In the rows, 128 means zero.
One turn moves every row onto another: examples first, then more rows asked
tel: [119 137  93 123 114 137  97 136 132 158 106 181 112 128 133 145 138 154
 127 119 121 149 135 145 115 129]
duta: [119 100 125 136 152 109 124 112 121 123 117 126 156 112 149 138 101 108
 156 132 152 139 179 106 143 140]
Gevut: [126 124  99 112 120 129 105 133 111 147  93 185 131 128 124 139 147 149
 126 121 116 138 137 138 103 121]
soko: [ 98  98 119 148 125 156 119 168 156 137 165 137 104 136 125 175 131 119
 131 135 134 125 120 140 128 149]
kag: [128 128  90 115 122 141  93 141 115 151 106 178 112 134 132 160 137 163
 135 127 126 138 149 130 126 129]
pimin: [115  96 140 116 163 122 118 124 140 134 117 137 155 113 128 131 101  95
 133 120 149 118 176 122 134 145]
von: [135 144 121 134 104 157 139 113 128 121 106 115 140 122 111 140 119  94
 146 156 139 122 105 137 140 118]
Vel: [156 142 131 135 147 123 141 109 143 118 142  98 112 126 150 116 133 112
  95 112 135 143 126  90 109 163]
kosov: [106 151  94 160 136 140 121 140 119 119 125 141 128 160 147  89 153 139
 128 114  98 118 137  95 106 116]
Tud: [106 152 103 140 131 144 138 147 127 126 129 132 136 166 146  78 159 138
 133 105 102 116 140 103 131 117]
lofi: [127 142 137 135 141 130 133  86 144 122 141 101 121 133 131 132 109 128
 107 109 140 134 119  70 104 146]
Biger: [114 107 114 130 115 155 122 163 167 139 154 130  96 116 120 162 132 121
 146 143 143 122 120 135 131 159]
depeg: [116 111 142 118 125 113 154  89  95 125 107 119 136 134 113 141 130 162
 100 141 115 149 131 145 129 127]
Vafol: [102 158 107 149 130 130 136 129 122 108 130 125 125 155 146  79 150 137
 132 109  96 112 121  96 122 127]
libu: [108 101 163 153 137 114 141 158 106 117 176 153 143 137 156 132 108 107
 117 105 110 134 146 126 136 149]
fis: [145 134 126 122 104 149 154 126 132 130 127 100 148 127 123 140 134 116
 139 156 156 118 120 124 145  95]
Pafon: [101 117 155 154 145 104 142 154 115 121 166 147 140 163 161 130 109 122
 121  98  99 134 143 122 153 131]
Veza: [111 116 141 108 146 115 136  92  98 117 107 116 136 145 118 146 148 155
  96 138 117 141 138 140 146 138]
baze: [ 98 121 133 112 124 122 151 104  84 108 106 125 125 141 123 121 133 148
  92 139 130 149 155 145 116 136]
rap: [109 109 123 144 123 152 115 156 161 127 179 134  92 131 127 174 119 127
 142 134 137 129 123 129 136 136]
nudu: [129 138  88 119 121 137  94 132 117 149 111 183 121 126 148 147 147 139
 135 133 120 146 141 131 100 126]
dasun: [106 121 155 158 137 123 135 166 116 129 172 146 144 145 168 112 110 118
 125 105 103 132 139 136 148 144]
rerin: [131 124 120 138 148 127 138  84 136 116 139  93 122 125 142 124 120 137
 105 118 135 133 120  79 102 157]
nog: [ 93 109 119 137 121 158 117 163 160 133 154 131  86 127 132 172 112 136
 137 124 135 124 127 140 121 156]
futud: [109 112 170 170 144 118 131 159 111 128 167 147 132 152 150 128 122 109
 117 102 100 133 128 136 142 135]
bar: [109 161  97 138 140 133 121 144 117 128 124 132 126 167 143  94 156 142
 131 120 105 125 119  85 122 105]
Baf: [123  95 127 124 151 115 130 111 127 143 130 131 172 100 152 131 104 106
 140 119 153 131 165 102 142 138]
vama: [127 117 119 132 110 145 157 119 136 136 119 100 153 116 107 141 134 104
 147 157 137 119 120 121 147 107]

lofi -> Veza
rerin -> depeg
Now find these:
tel -> soko
baze -> von
Pafon -> bar
libu -> Vafol
futud -> Tud

